Each path is a new rotation, seen through one point. The rows after it are directions, each followed by how far the rotation turns it, in degrees a step (0 if it stays put).
Each turn is a multiple of 5 degrees from 10 to 175, or 0.
Each row of a path follows its step; steps can be skipped.

step 0: 18 14 14 2 17 -8 -6 5 10 -12 -1 -3 -19 -11 -15 5 14 -1 -2 0 16 0 -13 9 -29 4 -2 23 13 -19 13 -29 15 10 13 9 -1 12 1 -16 -20 14
step 1: -7 19 8 -5 16 -14 -7 12 -6 -1 6 -19 -2 15 13 10 6 -5 14 4 15 20 -10 19 -25 7 -7 2 7 0 14 -24 16 -16 15 14 19 30 9 -4 3 -6
step 2: 11 25 -13 6 4 -18 1 11 -13 3 -2 -9 -7 -4 -3 16 4 9 6 4 14 -9 -6 3 -25 6 12 16 7 1 -7 -17 6 1 4 -5 26 25 19 -20 -16 28
step 3: 10 18 2 -15 18 8 -13 15 -19 -2 18 -29 -12 1 7 3 12 4 6 4 -3 6 -8 -5 -17 -1 6 7 19 -1 6 -37 0 6 31 5 19 1 2 -11 -5 -1
step 4: 1 33 -11 -9 14 -2 -12 20 -34 1 -6 -22 3 6 22 9 -7 2 7 -1 -8 -9 5 13 -23 3 15 -7 6 2 0 -2 -7 -9 2 -2 15 24 14 -11 14 8
step 5: 26 29 -8 -1 25 13 -10 8 -32 11 -6 1 -7 -7 -5 2 5 5 7 7 -14 -23 1 0 -4 -1 8 14 4 1 6 -9 -6 20 26 0 16 -3 14 -9 -10 17
step 6: 7 17 -6 -21 28 10 -11 8 -32 -7 -3 -11 -1 18 21 -9 -1 -4 2 18 -4 -17 4 22 -18 3 2 -5 17 -2 10 -7 3 4 18 9 -1 -16 -2 -4 20 -8
step 7: 24 26 -3 11 21 6 -10 5 -29 -3 -23 11 7 -3 10 1 -7 9 -4 18 -7 -21 -11 23 -20 7 8 22 -4 -8 6 17 -12 3 -7 9 4 7 8 6 10 8
step 8: 18 11 6 8 18 18 2 -6 -21 16 -11 11 8 2 -8 -6 8 -8 5 19 7 -22 -21 17 -17 2 -7 12 17 -8 17 -23 11 12 18 15 -3 -22 8 4 8 -7
step 9: 3 15 0 4 10 9 -9 -5 -10 -24 -6 14 10 15 23 -4 -20 -4 -11 16 17 -4 -22 29 -36 9 7 11 11 -7 -2 -5 15 -1 -2 13 -6 -1 12 2 13 -2
Directions:
-4 -1 -2 -3 -3 -5 8 2 -3 4 -4 -4 0 2 -1 0 1 -5 0 1 3 -8 4 2 -6 3 4 -7 3 -3 -1 -2 5 -5 -8 -4 -7 -3 0 -8 4 1 | 155

step 0: 8 -30 -2 -7 22 -6 -10 1 -15 9 -32 9 8 0 -20 14 -22 -3 9 18 -3 5 1 -7 9 -1 -12 12 19 0 6 3 -4 -2 -10 -4 -10 0 -3 -14 -8 24
step 1: -5 -21 -20 16 2 -6 -13 6 -18 -9 0 2 -1 10 16 8 -4 -5 1 -23 1 -4 21 -9 31 2 -5 -13 20 6 3 4 24 -8 -7 9 13 -7 15 -9 -15 2
step 2: 18 6 -15 -3 -9 -24 -11 9 -3 23 36 9 -3 16 -15 6 -3 -2 -16 -8 9 7 10 -5 -7 -5 -5 -20 2 3 -3 -10 -6 -12 -4 9 -15 -9 8 -16 -19 -14
step 3: 2 -8 6 -22 19 -14 8 15 -2 27 -8 -4 -10 -19 -23 7 -10 -12 -15 10 16 5 5 7 4 -3 -10 5 -17 6 -16 -14 9 3 -1 12 22 3 -10 -3 -21 -3
step 4: 1 -19 4 0 4 6 -7 -7 12 6 2 -6 -6 -7 6 29 -9 -30 2 -11 -11 -6 9 5 11 11 -5 18 5 31 16 0 3 21 6 22 3 -9 -5 6 -15 13
step 5: 2 -14 -1 -17 -9 3 -1 1 14 8 14 14 -23 23 0 32 22 7 -9 -12 -22 1 -2 -1 -3 -8 -19 -16 0 1 7 20 18 -1 -1 -1 2 0 22 2 -7 5
step 6: -1 5 -2 -21 -8 -15 -1 25 -3 -10 6 33 -4 -1 5 11 0 5 4 22 -11 2 -3 0 -11 21 -14 -8 -18 4 -1 -16 -6 -2 -13 -6 11 14 -5 -8 -29 1
step 7: -18 -6 -8 -29 -1 -14 -1 4 -26 1 11 -11 -1 -27 16 6 -10 -14 3 31 1 6 -16 -14 9 -4 -3 13 6 11 17 13 -2 6 7 10 5 -8 6 -1 -11 4
step 8: -11 -21 9 -22 -5 10 -13 -1 -9 14 17 -9 -12 6 19 -1 -2 7 12 -8 -15 -1 28 -4 -12 -2 1 -4 24 -22 4 9 -2 10 8 28 6 -5 -5 0 -11 4
step 9: 10 -17 13 -5 11 -6 5 19 -6 0 5 4 -9 18 -10 5 13 10 1 9 5 4 17 -7 -15 1 -12 -23 21 16 -8 10 -33 18 1 -11 2 19 5 -17 -8 8
Directions:
3 10 -3 -6 -4 -1 2 -2 -3 2 2 2 0 -3 -8 -5 5 -4 3 9 0 -8 5 -2 7 -3 0 1 -9 1 -1 -3 -3 0 -2 2 -1 0 0 -1 0 1 | 95
-6 4 -4 7 1 -1 2 -5 -4 -2 -5 -2 -2 -6 3 -3 -1 -4 -3 0 2 0 1 1 1 2 -5 4 0 8 0 3 -1 -5 5 -3 3 5 -3 -2 -8 12 | 115
4 -1 4 -2 9 -1 -2 0 -3 -4 1 1 -4 -2 4 -11 -7 6 -2 1 4 -1 6 -2 6 -1 -1 -3 6 -3 0 0 -3 -1 -1 1 -6 -2 4 -9 3 4 | 40
4 1 3 1 -4 -2 0 6 -1 -4 3 3 -1 2 1 -5 1 5 -5 2 3 11 -3 -1 -4 0 3 4 -9 7 -2 0 -3 -9 0 1 6 -6 3 -4 -2 -3 | 95
3 1 4 2 -3 -3 -5 -2 4 -7 -10 11 1 6 1 5 0 -3 6 4 -4 2 -4 -2 7 0 -2 -4 -2 -1 4 4 5 -5 -1 -3 -1 3 4 -3 3 3 | 70

step 0: 3 -22 -10 -17 1 -2 22 5 -1 7 10 -1 11 12 2 -16 0 13 -9 9 1 18 8 -5 5 -14 -9 5 -16 -10 -2 -15 -7 19 -10 8 3 22 -27 -14 28 1
step 1: 1 -6 -2 -36 -20 2 28 5 0 1 2 7 3 -8 -13 3 -3 10 1 0 -14 15 10 8 -4 9 3 -9 -2 -4 4 19 -1 11 15 -9 27 10 -4 -22 24 -15
step 2: 7 -21 -3 -15 -11 21 9 -5 -20 2 -14 -16 4 -30 -17 -15 5 -6 7 12 -6 3 7 -4 -13 23 19 -1 -12 10 -4 4 16 3 27 -5 -2 -10 11 -11 3 -1
step 3: -26 -26 -7 -16 -7 -2 -16 6 3 4 1 -12 2 -19 9 -17 1 -8 24 -1 -12 -5 -6 0 -8 15 8 12 -20 0 -16 -26 -1 16 1 8 -27 -3 1 -10 5 2
step 4: -8 14 -6 -24 -14 0 13 24 2 -5 8 -10 -22 -6 3 11 15 1 21 5 13 1 -2 3 1 8 6 3 -2 -7 -12 -14 -7 33 -29 -3 -15 2 -13 -9 9 2
step 5: 8 6 -19 -28 -10 16 21 6 -20 -1 0 -5 -1 -9 8 4 18 -2 -16 16 27 -8 -4 8 -11 6 -7 11 6 -7 -5 -11 -1 6 -7 -1 20 -11 -16 8 26 14
step 6: 0 -1 -2 -20 -15 17 22 -14 -6 14 15 0 18 -7 1 -24 -7 -5 -17 4 3 8 -9 2 4 -11 -18 -1 -27 8 -18 -10 -2 -1 19 4 1 -8 -16 -5 24 4
step 7: -18 -2 8 -20 -28 -3 15 -3 12 4 -3 10 -8 -10 -8 -1 -13 7 -1 13 -19 7 4 2 -6 -8 21 -29 -22 -3 -20 -4 -10 11 26 -6 2 0 -5 -18 3 6
step 8: 10 -14 -11 -4 -22 -5 10 0 -19 -9 -24 -5 -1 -16 5 12 13 15 -3 17 -1 3 12 -10 -17 13 27 1 -5 1 -17 -10 0 22 12 8 -8 9 0 -22 -15 3
step 9: 4 -23 -15 -11 1 -15 -1 -6 -5 -5 11 -3 4 -9 16 -14 9 13 11 6 11 -11 8 -6 -20 27 -15 26 -5 5 -15 -13 -1 22 5 -2 -12 14 -14 -10 14 -13
Directions:
-2 -3 7 -4 1 -1 6 7 -2 1 6 3 5 4 -7 -2 4 1 -3 2 5 -5 -1 -5 -2 2 -3 -2 2 0 2 -10 -3 1 3 3 1 -4 8 -7 -5 -1 | 0
1 -3 3 2 6 -5 0 5 1 -1 1 0 6 1 0 1 -5 5 2 5 -1 4 5 3 -4 2 3 7 -1 9 5 5 -1 0 5 -2 4 4 -7 -10 -4 5 | 45
0 1 7 -7 8 3 -9 3 -2 1 -5 -2 -2 -2 2 -2 1 0 4 -3 1 2 -10 -1 -2 5 1 -1 0 -3 9 3 3 5 -1 1 -3 -8 -4 -3 3 -2 | 45
1 -3 0 -4 -1 0 0 -7 4 0 5 1 4 2 -5 2 8 4 3 2 -5 6 -4 -3 0 1 3 -4 -5 -3 -4 9 3 -10 2 4 4 -6 3 -2 0 6 | 70
9 0 -5 -2 -3 1 -1 6 2 5 -4 -4 6 5 6 -5 1 2 0 -1 -1 -2 -1 1 2 -8 -1 -6 -6 -5 4 3 -8 2 6 -7 5 -2 1 0 -3 -1 | 60

step 0: -13 19 -14 33 9 -8 -16 -2 12 -11 -4 18 17 -20 12 -14 2 -6 15 -3 9 8 -30 -9 6 -11 -17 7 15 5 2 -15 -17 -6 -1 -6 -7 -5 2 9 -19 -4
step 1: -21 14 -11 15 11 -16 13 -10 -14 10 19 -4 5 -6 4 15 19 -7 -1 -3 1 6 -19 1 -6 22 22 18 -10 2 13 -5 3 6 -5 10 29 -25 10 6 2 -7
step 2: -1 -18 7 16 8 -4 1 5 -13 -9 3 -5 13 -20 -2 -4 0 -14 2 5 20 25 6 -5 -5 -24 30 -12 8 8 4 13 -10 9 11 1 14 -4 -29 -7 20 -13
step 3: 0 17 -7 -17 1 -3 7 8 -4 -8 13 14 -13 -20 -4 19 5 -14 5 7 5 11 -23 -5 0 -28 -5 -13 0 26 -1 -15 -6 -2 -27 -4 -9 10 -10 10 -16 -22
step 4: 9 22 -3 22 -5 -8 7 -14 22 6 -4 0 0 -17 3 21 15 -5 24 -5 -6 -5 -2 -12 -24 5 4 -10 -14 -5 -11 -12 -25 23 1 -8 6 -20 -1 -12 -3 -8
step 5: -7 -10 -27 32 20 -10 5 -7 0 9 26 1 7 -17 -3 -7 9 -16 -18 13 3 -8 20 2 -10 -1 -6 -4 18 10 5 2 3 -12 -4 -10 16 -12 -20 -15 -11 -8
step 6: -2 18 4 -16 7 -11 9 -9 -12 3 12 -14 -5 -29 1 20 -9 -17 7 27 9 -5 11 -6 17 -23 29 7 -18 -4 12 4 14 0 0 -3 -1 1 -10 -5 -16 1
step 7: 4 15 19 -1 -7 -11 10 9 18 3 5 9 13 -23 3 8 13 -9 13 -1 -1 -28 4 -12 12 -21 -15 -3 17 7 13 0 -23 25 3 7 -11 4 -17 -3 20 -16
step 8: -15 9 -8 28 -1 -19 5 -11 10 11 15 -4 -4 -13 2 39 -9 1 -15 -7 3 0 -13 -3 -12 7 -37 -6 -8 4 7 0 10 -5 3 9 -4 9 -11 -12 -11 -10
step 9: 6 11 -11 18 19 -11 0 7 -11 13 9 -12 11 -16 16 20 -5 -3 11 -2 3 -5 8 0 -2 -5 20 -11 5 -5 21 12 -8 -14 36 -28 -5 -16 11 5 -8 6
Directions:
-6 3 4 1 -4 -6 5 -3 -3 -4 2 2 7 -2 -2 -5 -3 3 -2 0 7 -5 0 3 1 -6 5 8 0 -3 3 -4 5 0 -3 8 1 1 1 -2 8 1 | 70
-4 -1 -3 -6 0 -3 4 8 -1 -1 5 0 0 3 -2 -1 7 -2 -9 -2 -6 -5 2 1 -1 -1 -3 -1 9 8 6 -4 -2 -3 -5 -3 1 -1 5 7 0 -2 | 160
-2 -8 1 4 4 4 -10 -3 -2 -3 -2 3 6 -5 -1 -4 6 6 -9 2 3 -1 1 0 1 -2 -7 -1 2 -1 -3 -1 -2 1 -1 3 -5 2 -6 0 -3 -8 | 140
-1 4 6 3 0 -2 8 1 3 4 -9 2 -1 -1 2 -3 -3 2 -2 -1 -6 3 -4 -6 -2 -4 -5 -7 -4 -3 4 -4 -4 2 -10 0 -6 6 -1 2 2 2 | 90
-2 -8 4 5 -3 -1 4 -1 0 4 5 -5 3 2 -3 0 1 -1 -2 -3 2 3 3 5 -10 5 -8 3 -6 0 4 8 -3 0 -3 -3 7 2 -5 -1 3 2 | 110
-3 -2 1 4 0 7 1 -3 -10 2 -1 2 -4 4 -6 2 4 -2 6 3 4 8 -1 1 -9 -1 4 -1 7 0 -3 -9 -4 3 -3 1 -2 -1 1 5 2 2 | 35

step 0: 33 -13 1 -5 0 3 -14 10 19 -9 8 4 24 -4 5 7 14 3 -18 17 -9 -14 1 3 -3 -19 -6 -6 2 -6 -6 24 10 -13 -3 -24 -8 -8 -20 -1 -10 -20
step 1: 24 8 -22 -9 -11 11 -14 -9 -20 18 -12 -2 -14 6 -8 24 -4 13 -25 2 15 15 -23 4 -12 0 10 -5 12 -5 -17 0 5 -16 -4 -7 -2 -10 9 6 -12 0
step 2: 28 1 -4 -1 16 -18 -18 20 -10 0 -1 10 -20 3 -15 9 5 5 3 16 -14 3 11 30 15 -5 18 -3 -4 9 12 0 -11 -21 -3 0 1 2 -13 -22 9 -10
step 3: 21 10 3 -14 -25 -14 -9 16 8 8 23 -7 19 -9 -12 16 -2 -3 -13 3 14 6 -7 5 -17 -5 -8 -19 12 11 3 22 8 10 -1 -13 -3 -17 -21 -16 -2 -12
step 4: 25 -4 -6 3 8 16 -8 -9 -3 8 -12 20 -16 -10 14 16 4 5 -36 3 13 -13 0 14 2 -1 2 9 15 -9 -18 5 18 -21 -13 6 1 -7 -19 -1 -9 -16
step 5: 31 10 -12 -21 5 -14 -8 11 -15 5 -2 -4 -7 13 0 -9 8 12 0 10 -6 18 -7 18 -5 -29 24 -6 3 9 10 -1 0 -9 -16 -14 -22 -3 11 -15 -16 -7
step 6: 10 8 -10 9 -20 -23 -26 1 2 9 24 12 -7 -5 -9 29 -5 20 6 8 -7 2 -9 19 -1 -11 -15 -3 11 1 -2 4 4 -9 5 -4 18 -12 -22 -14 8 -13
step 7: 30 10 8 -14 1 5 -7 8 -12 2 -2 13 1 -7 -14 4 11 -12 -43 -12 15 2 -1 11 2 -10 3 2 17 7 -7 4 -3 14 -8 20 -4 8 -31 -5 -2 -11
step 8: 24 8 -16 3 1 -2 -1 -13 -3 3 0 -9 1 -7 28 1 -8 -4 -7 22 -8 -3 -6 19 -3 -14 19 4 2 -5 10 10 19 -12 -9 0 -12 -19 -2 -35 -20 -17
step 9: 15 14 -18 1 -11 -13 -10 6 -1 6 15 23 -5 9 -8 7 4 18 1 6 4 11 -4 22 -14 -25 -19 -1 29 -10 -11 0 -7 -16 -5 -14 -23 7 -9 7 -1 5
Directions:
1 1 -1 -5 0 2 -7 5 2 4 -6 -11 0 0 7 -3 -6 -2 1 4 1 -5 3 4 0 1 1 5 7 1 1 -10 -9 -1 -1 3 1 -2 2 0 1 0 | 115
0 -2 -5 -1 -5 -1 0 -7 2 4 -1 0 -3 -2 0 3 -1 -1 0 -1 0 7 16 1 8 1 3 1 -1 -2 9 -1 -1 2 -3 -5 -4 5 4 -5 -2 0 | 115
-1 1 -4 3 -2 -5 0 -1 0 3 -2 -1 1 0 2 11 -2 4 2 1 8 -6 -4 1 -4 3 -7 -1 6 -4 6 3 5 4 6 1 1 1 10 0 -2 -1 | 140

step 0: -3 6 10 -16 16 -8 -14 -25 6 18 34 -10 7 -18 15 -24 3 13 3 17 15 10 -9 28 -8 -9 14 21 -2 3 20 -14 13 -7 -7 -6 -9 -5 18 -7 16 5
step 1: 15 -7 21 11 9 9 4 22 14 -12 4 -12 5 -9 7 9 8 8 3 -16 2 6 -6 -19 -7 -15 -8 -11 23 5 -29 16 23 -23 16 -18 -11 -8 -17 25 15 -17
step 2: -10 22 -28 5 -8 -9 22 -9 4 22 28 -5 1 25 -7 -3 -3 15 -7 -15 22 -6 -12 -7 0 -3 18 -2 -34 -9 13 26 -10 0 4 -5 3 4 -25 -6 -11 -10
step 3: -12 3 -15 37 1 4 -3 14 5 14 16 6 14 -8 -12 -7 11 -31 2 7 6 4 24 -5 4 19 -6 -28 35 -12 8 -11 6 -16 -2 16 -12 2 23 -2 4 9
step 4: -13 37 27 -13 9 0 -19 -18 11 -23 -17 -13 -2 21 -7 18 -2 -1 -12 -18 14 -8 1 25 -22 2 5 -11 -17 0 -9 3 7 1 -6 6 -2 24 9 12 13 9
step 5: -8 -33 12 -5 7 12 33 7 7 12 0 18 9 19 -8 -2 -3 5 -13 20 22 3 -12 13 -7 -7 2 11 25 1 -5 13 5 23 30 9 -3 -23 12 0 -8 16
step 6: -5 10 -21 -4 -11 2 12 2 -3 -15 9 -14 -6 -15 7 2 -5 32 13 -21 -18 0 20 3 -5 -3 -25 -18 -6 -37 -24 -11 -16 10 20 -8 2 3 0 -9 9 19
step 7: 16 -17 2 3 4 7 -37 -6 -5 20 12 8 -26 10 4 -9 1 -17 -8 -5 11 -34 -6 -1 6 8 -14 -16 1 -1 0 33 -2 22 -23 5 10 -15 5 -20 2 -1
step 8: 7 -8 -3 -32 11 -24 3 -1 9 8 -13 25 0 -7 -12 25 -7 -2 25 24 5 19 26 -2 -6 0 24 -9 6 -18 -23 -5 -1 -13 -18 14 -3 11 -7 3 9 5
step 9: 11 2 -13 -22 24 9 13 -9 -12 10 -7 -23 -5 17 25 22 17 2 1 -2 -15 -26 -18 26 14 7 -10 4 11 8 22 -17 24 -5 14 -1 -6 -5 -18 -4 3 8
Directions:
6 -5 -7 1 3 1 -4 6 5 6 1 -7 -1 5 -4 2 7 1 2 4 0 0 1 1 -3 3 5 -5 -1 -1 0 -1 -7 -6 -6 -2 3 0 -9 1 2 -5 | 60
1 5 -5 7 3 -8 -1 0 -1 -1 5 3 0 -3 -8 4 -2 -2 5 -1 -3 3 -7 -4 6 1 -7 -4 -2 4 -2 7 -6 5 -2 2 -2 -2 -1 -7 3 -1 | 80
2 -4 7 5 -7 -2 -7 -5 4 0 3 -12 -1 -6 0 -6 -2 -1 4 4 -4 -7 -1 3 1 2 -1 -8 -3 -2 2 -1 1 1 1 5 -6 2 4 3 -1 0 | 110
